Each path below is one point turned by a fixed rotation once a step. After each direction that follows a path, write how fast that rotation turns it, in degrees a step (0 if it stays still).
Each turn is a multiple of 5 degrees from 10 to 175, or 0.
Each row of a path follows its step; steps can be skipped.
Rotation 1:
step 0: [ 20  -4   4   2  21  -6  -8   4   5 -17  10  10  18  -2  -4   8   4   4
   9  14  10   3  21  21 -23 -20  -1 -12 -10  -2   9  -5  16 -16  22  -9
 -12   0  -4   4 -14   6 -14   4  -5]
step 3: [ 13 -21  10  -9 -14  15  18 -12   2 -12  -8  17 -12  -2   7  12  23  15
   7   3  -2   8  -8  -2   2   2   4   7  -3  26 -10 -15  -6   3   0  -3
  16 -23  18  13  -8   4  13   2 -12]
step 4: [ 11   4  -9 -14  15   5   2   3   0 -12  -7  25 -21   2   6   5   4 -27
   0  27   6   2  16 -10   4   0  -3 -20  -2   9  16  15  -3  20 -17 -12
   3 -13  -7  10 -10   7  -4  -9  -1]
step 6: [  4  -5   9 -10 -25  -1  -2   2   5  25   6 -15  -1   1   6  -5   4 -12
   8  -4  -6   7 -12  -5  -4  12 -17 -17   3   2  10  25  11  24  -2  25
  -9  -3  -6  18   0 -12   4  12  18]
step 15: [ 18  -3   3   3   3 -20 -11  -1   4 -21   2  21  16  -2   7 -14   2  -4
  19 -12   7   1   5   8  10 -21   4   8   5  21  10  -5  10 -11  27  -7
   4 -13   1 -16 -14 -12   8  10  15]
step 17: [  0   3   9   5   5   0  -6  -1 -23 -16 -16  -1  16 -13 -14  -8   0 -17
 -14 -10   5  17  33   4  -1  -1  -5 -10   0   8  -3  -3  -8 -10 -21   1
 -11  12 -15  22 -15   1   0  18   0]
step 21: [ -8  10  -1 -15 -21  11  -5  -3   9  18   3 -18 -10   0  -9 -10   6  -8
   0  19 -15  -1  25 -16 -10  -3 -26  -9   4  11  13  -3  15   0  -2   3
  -2 -12  -8  26  13  -4 -10   6  -9]
Speeds:
[-5  0  3  1  1  2 -2 -7  3 -1 -2 -9  5  0  1  4  5  2  2  1  3  0  1  0
  2 -7 -5 -5 -1  2 -2  3 -1  3  4 -2 -5  5 -7  1  4 -7 -2  4  3] => 70
[-8 -3 -1 -3  0  5 -1  2  4 -2  2 -4 -1 -1  2 -4  3  4 -2  0  5 -5 -6  1
  1  0  2 -2 -1 -4 -5 -1 -8  6  2  4  4  3  9  2 -3 -1  2 -4 -6] => 170
[ 2  0  0 -3 -2  2  3  0  4 -2  8 -3 -4 -3  4  2  4  3 -4 -2 -2  3  4  2
 10  7  4 -4 -2  6  6 -3 -1  1 -3  0  2  1 -3 -4  3 -1 -8 -3 -1] => 45
[-7  0 -1  3 -1  1  1 -2 -8  0  3  1 -4  2 -2 -9  5 -5 -7 -6  0 -2  4 -1
 -1 -1 -3  2  0 -1  5 -2  0 -2  4  1 -1 -4 -1 -8  2 -5  3  4 -5] => 10
Rotation 2:
step 0: [  0 -30   0  12  13 -19  16  -7  -2 -14   0   3 -13  -1  -8  -1   6  10
  -4  -7  23 -14  18   0  12   4 -12  -6   2   7   8  -2  -3   2  -8 -11
  -2  -8  -4  12  31 -14   9 -19  23]
step 2: [  4 -22  -3  -7  26  11   5 -11 -14  10   4   1 -15  18 -13   4   7  -7
 -19   4  15  -3  13  -1  18  31 -10   2   4  -1 -24  -2 -15 -19   9  10
  -4 -10  -8 -14   0   8   1   1   1]
step 4: [ 16 -20  -9   4  25 -15  -7   1  -4  -7  -6  21 -13   8  -4  -3  -8  -3
 -15 -10  22   8  11  19  17   3   7  -8  -9  -9  12 -14 -14  -1 -11 -11
   7  -5  16  20  -3   1  13  -5  21]
step 6: [ 21 -28  -9  -5  20  -8   2   1   3 -10   2  12  -4  23 -15  15  15  -9
  -8   3  -5  -2  26 -18   3   6  12 -13  -1   7 -21  16 -18  -6  -3  12
 -16   5  -6  -1   3  -4  -7   3   7]
step 15: [  8 -12  -9 -16  27  -1  -4   7  -9   1  -5   5  -7  22   3   0   8   8
 -15  -3   4  -3  39  -4  -3  -3  10 -16  -3   4  -9  13 -19 -18   1  18
 -22   2  11   6  -8  -8  -9   9  -5]
step 17: [  1 -11   6 -10   4 -17  -1   0   3  13   7  20 -14  15 -14   4 -18   2
  -6  -5   1   9  12   1 -11 -17   8  11 -10 -10  -9 -10 -30 -11  -9  -8
  -8  -3 -13  21   9  -8   4 -23  25]
step 25: [  3 -19   8  -6   9  -5  -2 -14   0   6   2  -9 -11  23   5   5 -13  -7
 -17 -12  27 -22   4 -15  -6   9   5  -5 -18  -5  12 -15  -9   0 -13   7
  11   2  -2 -12  21 -10  15 -23   8]
Speeds:
[ 0  3 -2  8 -1  3 -1  0 -6  0  2  7  3  2 -2  2 -6 -3  1 -4 -1  3 -2  9
 -1 -2 -2  5 -3  5  1  0 -4  4 -6  1  3 -1 -2  3 -4 10  2 -3  4] => 115
[  6   1   5  -1  -2   7  -3  -7   2  -1   9  -2 -10   2   4  -2  -4  -4
   0  -6  -3  -1  -4  -1   2   2  -1   2  -1  -1   1  -2  -2   0   5   0
   2  -6  -1   3   5   1  -4   3  -1] => 125
[ 6  0 -9 -1 -4 -7  2 -1 -4 -1 -1  3 -1 -2 -1 -1  0 -5 -5  1  3  1 -1 -2
 -3  1  2 -4 -2  1 -5 -5 -6  4  0 -4  0 -7  4 -7  6  3 -3 -2 -3] => 170
[ 0 -1  1 -6 -1  6  1 12 -2 -3  1 -1  5 -3  2 -1 -6  0 -5  3  2  2  1  0
  2  3  4  3  7 -8  2 -2  1  0  1  5  4 -2  3  1  4  7  0 -1  3] => 70
[-6 -2  2  0 -6 -9  2  1  8 -3  2 -4 -1  2  3  1 -1 -5  4 -4  2  2 -4  4
  0  0  0 -4  3 -1  2 -8 -2 -3 -4 -4  2 -1  2  6  1 -2  4 -6  5] => 85
[-5 -1  0 -6  3  4 -1 -7  1  1  0  0  1  0 -5 -3 -4 -1  3  5 -2  2 -1  6
 -4 -1  4  0  1 -2  4  2 -9  3  4 -7  3  4  3 -6  4 -1  8  2  3] => 80
Rotation 3:
step 0: [ -5  22  -6  24  10   7  20   6  19  -4  17 -15  -1  26   0 -18  -5  -6
  13 -11  15  -6   3   1  13  -6  15   3  -2  -6   1 -19  -5  -9  -7  20
 -26   1  -5  -2   5 -10   2   9   4]
step 3: [  1  -5  13  -8  15   5 -13 -14  21 -16   3  -7  -2  13   8 -11   8 -19
   4   3  12  -9  16  22  -2  10 -15 -20  -2  10  16  -3  -2  -3   1  10
 -15   3 -22 -16   7 -24  14  10   0]
step 13: [ 10  12  -4   0  -5  18  12  11  12  -1  -9 -11  -1   6  -1  -6   5 -15
   6 -27   7   3   6  -6   0   7  -5  -3 -18 -27  14 -14  -1  -2  -9  19
 -11 -14 -27   3  -9 -29  12   3   4]
step 14: [-15  20  30   1  11  14  -5  -7  -6  -4  -6  -8 -11  11  -3 -10  -6   2
   7  -2  21 -28   4  27 -13   7   5   3 -10 -21  -5 -17   9   1 -12  -3
  -8   1   1 -14  -7 -18   3   5  -8]
step 17: [ 21  13  11 -13   9  -8  -1   5   5  11  34   3   1  -2  -8  -3   4  -6
   9   9  43   1  -2   8 -10   4 -10 -15  -2 -14  10 -15  -1  -1   9  -1
  -2   5 -10   5  -9 -23  -4  -7  10]
step 18: [  5   8   5   7   4   9   8  10  15   7  10   9   9  17 -18 -21  -7   9
  -6 -12   7  -4  -1   1   5   6 -13  -1 -28 -22   0 -14 -10 -23   4  19
  -4   3   7 -12   9 -14   1  26  21]
step 24: [ 11 -12  -4  -9   8  17  -2   2  11   7   4  -7  -3   3  19 -13   7   3
  21 -21  24 -16  11  14  -3  19  -6 -22   5 -16  -8   2   5  -1  -1   1
  12 -12 -10  -8 -20 -15 -22   7   4]
Speeds:
[ 0 -3  0 -2 -3 -3 -1 -6 -1  0 -7  4 -7 -3 -2 -5 -2  0 -3 -1  0 -6 -5 -2
 -7  0 -3  1  5 -3 -6  1 -9 -2 -2 -3  0 -2  5 -4  0 -2  1  8 -1] => 85
[  2  -4   4   4  -2  -3  -4  -1   2  -1   1  -6  -2   3  -5  -5   1   6
  -5   1   0   6   2   0   2 -10 -10   0   4   4  -1  -2   6  -2   0  -3
   3  -2   0  -2  -2  -5   0  -1   5] => 25
[ 1  3 -8 -1 -1  3  0  2 -1 -2 -4 -3  0  3 -6 -2 -4 -2  4 -3  3 12 -6  0
  4  1  0 -2 -1 -2 -5  0 -2 -7 -2  4  4 -3 -1  2 -2  3 -4  1 -4] => 160
[ 1  0 -1  4 -6  2  9  3 -3  2  1  3 -4  0  6 -4  6 -1  0 -1  0  2 -3 -2
 -2 -1 -4 -7 -2  0 -2 -1 -1  9  7  3  5 -3  3  2  3 -6 -1 -3 -4] => 160
[-1  0 -2 -3 -6  0  1 -6 -6 -2  5 -5 -3  4  4  1  1 -4 -3  1 -3  3  0  4
  5 -1  3 -5  3  7 -5  0 -2  3 -5  5 -9  1 -1 -1 -1  1  8  3  3] => 10
[-7 -6 -1 10  5  1  3 -2  1  0 -3  4 -8  1  1  2  4 -1  7  1  6  4  3  3
  0  0 -3  2 -1 -2 -1  4 -2  3 -3 -2 -2  1 -8 -3  0  4 -1  1  5] => 135
[ 0  5  2  4  5 -1  0 -4 -2  2  0  2 -7  0 -3 -4  1  2  0 -7 -3 -1 -5  0
 -4 -2  2 -1  6 -3  5 -2  6 -1 -8  8 -4  3 -2  5  2 -3  1 -6 -4] => 25
Rotation 4:
step 0: [ -9   3 -11  -4  16 -11   8   7   2   3  -7  -9   5   4  11  -8  11   1
   1 -13  -8 -15 -20 -28   1   7  12   0   5 -21  -5 -11   1   6 -16  -7
 -13  11  10  25   0  -8 -20 -19  -5]
step 5: [  6  12  10  -5  -1 -16  -9  15   0  -5  18  -8   3  -6  -8 -20  10  15
  -2  18  -1   5 -28  -8   7   0   2  28  24   5 -11  -1   5  -1 -16 -14
  10   6   2   6 -13  -3   2  -3  -9]
step 7: [-26   4  -7 -18  -3  -2   0  16   9   5   7 -13   4   2 -29  -7   9   3
 -16  -4 -12   3   9  -3  21 -11 -10   9   8   6  -1   4 -11   8   1  -4
  -2 -11  -3  18  -6 -13  -6 -23  19]
step 9: [-17  12  11  14   6   4   2  -9   8   0 -16   8  14  -9  -4   9   8  -7
   3  15 -10  -8  -8   4  22  13 -18   5   6 -16 -19  -6 -19  10   7   6
   6   8 -12   8  -4   0  25  -7  21]
step 15: [-10  13   6  -8   8  -4  -2  15  10   5   1 -25  24  -8 -19  -7   3  12
   6  -4  -3  -3   8  -2  -6   3  10   8   6 -12   2  -1   2   0   5  -4
  12 -17  -9  31   1   3 -23 -25  -4]
step 16: [ -7  -9   4  14   5 -11  17   3  -1   6   2  -8 -11  10   4  -1  11  -2
   5   0 -23 -20 -21 -10  20   7   3  11  10 -25  -8 -11   6   0  -9  -1
 -14   6  18  -8  20 -15   3  -9 -12]
step 26: [-15   2  -3 -10  17  -7 -13   3   0  -7 -12 -16 -11  -6 -13   7   3  -7
  15   9 -10 -11  16  -2  22  -8  12  -3   9 -20  -8  13  -7 -24  -6 -17
   3   1   6  -3   2 -15 -21  12  -8]
Speeds:
[ 0 -8  0 -2 -3 -3 -1  3  1  1  2 -6  1 -9 -3  0 -5  3  0 -4  1  3 -2  2
  4 -3 -1  7  2  0  5  3 -7 -4  5 -6 -1  4  1  1  2  0 -7  2 -2] => 135
[ 4 -4  0  6  1 -5  1  0 -5  2  4  6  3 -7  1  0 -6  0  2  3 -1  2 -7  1
  5 -2  1  2  5 -5  0 -8  7  3 -1  2  3 -2 -6 -3  0  1  5  2  4] => 95
[ 8  3  1  0 -4  3  2 -2 -8  1  4  1  3  1 -5  5  4 -4  7 -5 -4 -3  4  1
  3  5  2  5  0  4  8 -5 -3  0 -3 -1 -3  2  3 -2 -5 -1  1 -1 -1] => 170
[ -1  -1  -3  -8   8   3   1  -2  -4  -2   4  -1   1 -10   3  -2   1   5
   1  -2   2  -3   0   4  -3   3  -4  -6  -1  -2  -4  -1  -4   0  -6  -1
  -1   6  -1   0  -4  -6   5   4  -1] => 80
[-6  7  2 -3 -3 -9  2  3 -5 -6 -1 -1  2  3 -4 -3  1  5  3  5  4 -2  1  5
  3 -2  0  6  0 -1  1  2 -6  3  1  7  4 -4  1 -3 -3 -2  2  5  1] => 175
[-4 -2  2  1 -3  5 -3 -5 -5 -4  2 -2  6  2  4 -2 -7  0 -2  2 -4  6  1 -4
  4 -3 -5  6  0  5 -1  9  1 -2 -7  0 -2  1  0  0 -2 -3  5 -4  4] => 25
Rotation 5:
step 0: [ -5  11  -7   1 -18  -1   7  24  13   5 -12  -1 -10  -3   9  23  13  18
  -5   8   4   5  33  -2  -5 -18 -12   1   2   0  16  11  -8  -6   8   1
  -1 -18 -10   7  -7  13 -13 -34   7]
step 2: [ -4  -2   1  -3  -2   2  -4  12 -22  -6  22   7  -9  -7 -15  -4  20  -3
   3  -2 -31  -7 -12  11   4   1  -2   5  -2  10  -5  19   5  20   3 -11
  30  24  -9   1  11 -30  -5  -9   6]
step 3: [  9  -9  16   5  -1  -9 -17  12   2  -1 -17  -8  -5   7 -23 -21   8  -9
  26  -8   4 -21   5 -18 -12  13  -6 -24  -9  -1  12  -8   0  -7 -26 -10
   1  12   8   8  -6 -16  17  -2 -10]
step 7: [ -4  24  -8  19  12  -1  -7  31  16 -10   7  11 -12  12  -2  18  14   4
  -9 -12  -8 -12  -3   4  15  -3 -10 -28  -7   5 -25   5 -15  12  11  18
  -1 -10  10   2   6   6  -4   8   7]
step 10: [  5  -5   5  -6 -26 -26  -2  -9   0 -14   7 -12  20  25   4   1 -13 -17
   6   5  18  -5   8  12 -11   4  -8   1  16  -4  -4  -9 -11  10   3   3
  -2  29   6  -4 -23 -20   7  19  -7]
step 17: [ -3 -13 -12 -10 -30 -12   3  -9  -1   6   6  -3  13 -19  16   2   8   1
  -6  -5  -1 -18  43  -1  -8  -5  14   7  -1   6  14  -4  -4  -8  17 -14
 -11 -22  -1   3  -1 -18  10  10 -11]
step 25: [ -5  14  -9  18 -18   0 -15   0  -9  -3  -1  -5  -4   7  16 -13   6  21
 -14  13   7  16   3   6  17  10  -9 -10   6  10  13   7  -3  17 -17 -26
  -2   3 -35   6  12  11  -4 -13  12]
Speeds:
[ 7 -4  2 -5  0 -8  6 -8 -4  2 -4  1  0  2  3  4 -2  3  6 -4 -2 -2  0  1
 -3 -2 -1 -3  2 -5  3  0 -5 -1  3 -5 -3 -1  4 -9 -3  1  0  1 -1] => 60
[ 1  2  2 -1  5  4 -2  3  1 -4 -1  0 -2  2  7 -5 -1  1  8 -7 -8  1  0 -2
  1  0  3 -4  3  3  5  0 -2  0  1 -2 -3  8 -4  3  7  1 -1  6  5] => 65
[ 2  6 -2 -5 -1  0 -2  1 -1 -2  0  4 -2 -2  1  3  2 -4  9  3 -3  2 -1  3
 -5  6 -4  0 -4  1 -3  3  2 -1  4 -2 11  0  9  5  0  7 -2  1  2] => 55
[-4 -3  2  5 -1 -3 -3  5 -2 -4  2 -5  1  7 -4  7 -2  2  8  4 -2  5  4 -4
  5 -1 -3 -1  1 -2  2 -3 -2 -5 -8 -3  4  0 -3 -2  0  7 -1 -2 -4] => 115
[-6 -4 -3  2  3 -5  7 -1 -1 -2 -3 -5  6  4  5  0 -1 -5  1 -5  3 -7  3  1
  3  3 -1  7 -5  0  5  0  6  0  3  3 -2  2  2  6  0  4 -2 -2  0] => 60
[-4  5 -1  6 -2 -5 -1  1  2  6 -5  2 -3  8  3 -3  2  0  2  2  5 -2  5 -2
 -2  1 -6 -4  5 11  0  7 -1 -1 -2  0 -3 -2  3 -3 -1 -1 -1  2  2] => 100
Rotation 6:
step 1: [-10   1   4  -2   8 -16  13   5   8 -17   9  17 -10   0   4  -3  14   1
  -9   8  -1  -7 -13  -3  -3  -1   6 -17   7  18  -6 -14  20  -7  16  -1
  -6  -7 -12 -12  12 -27 -17  -2  -3]
step 4: [  4  12   8   5  -1  -9   8   8 -18   1   4   2  -8 -13   8  -7 -14  -1
  13   6  -8  -9  16 -24  18   8  11  -6  15   1  -3  -5  19   1  13  10
  -2   8 -27 -14   1  -2  -8 -14   1]
step 9: [ 10  -5  11   6  -3  14   4   0  -3 -10  -7   7  -3  -1  -2   1  14   4
   0  11   0   5 -20  -3   1   8   1   7  -9  18   3  -5  23   9  22  -5
  -7 -16 -10 -23 -14 -29  -4  -2  11]
step 16: [ -4   4  -8   9   0  -5  -1 -18   8   0  18   3 -12  -1   1 -22   6  -7
   8  -6  -9   6   5 -27  10   8  18  -7   1  -9  -9  -5  12 -11  12  11
 -12 -17 -19  -8  -1 -21   2   7   1]
step 17: [ 22   0   1   2  13  22   9 -13 -11 -14   7  11   1  10   2  -6   6  17
  -2  12 -16   2  -5 -13  -3  18  -6   5  -7  11   8   3  10  -7  -3  14
  11  -4   4 -22 -15  -4  -3 -19   2]
step 18: [  7   0  17  -1  -1   6   2  -7  12   0  -3  17 -22  -5  12   5 -10   8
  -4   6 -10 -15 -14  -3   8   4  20  -2   3   2  -9  -7  27  -3  14 -23
 -16  -4  -8  -4   5 -20  -3 -10   2]
step 24: [  6   7  -3 -12  -8  -8  10  -3  -3 -13   7   8  -5  11  -1  -9  23   1
   9  14  -6 -15  -8 -14   4   3  19 -13  -2   1   9  -6  10  -7  13   8
 -25   4  -4 -21  14 -20 -14  -1  -3]
Speeds:
[ -6  -1  -3   3   1  -9   0   6  -6  -1   2  -1   2   1  -1 -10   2  -2
  -5   4   5   2   2  -4   0  -3   3   8   2   3  -4  -6  -2   0   4   2
  -3  -3  -2  -3  -1   1   3  -1   0] => 95
[-5  7 -8 -5  0 -3  4 -1  4 -3 -1 -1 -6  2  2  4 -3 -5  1  1 -4  4  6 -3
  1  0 -1  1  1 -1 -4  5 -1  5  5  2 -4 -2  0  6  0 -2 -8 -3 -1] => 125
[ 3 -4 -3 -2  3  2  5 -1  0  0  6  0  6 -1  1 -1 -5 -1 -5  3 -4 -1 -1 -3
 -3  0  6 -2  6  0  3  0 -3 -3 -2 -7 -9 -1  9  0  2  2 -2 -6 -6] => 60
[-13  -1   8   1  -2   0   5  -1  -2   4   1   2   2  -6   3   4  -3   0
  -2   2   4   6  -1  -1   4   0   0  -1   3  -2   0  -1   0  -3  -8  -2
   4   1  -6   2   3  -5  -3  -6  -1] => 100
[ 3 -2 -2  5 -2 -5  1 -2 -4  5 -2 -4 -2 -5  4 -1  3  3  4 -2  1 -4  0  0
 -3  0  2 -5  4  3 -3 -5  3  4  3  0 -6 10 -3  4  7 -7 -5  3 -1] => 125
[ 1  1 -1  4  0 -6 -4  2  6 -3  1  4 -2 -4  4 -3 -2  2  4 -5 -6 -2 -7  3
 -1 -2  4 -1  0 -4 -8  2 -7  0 -3 -2  2 -8 -5 -1  3  1  0 -1 -6] => 170
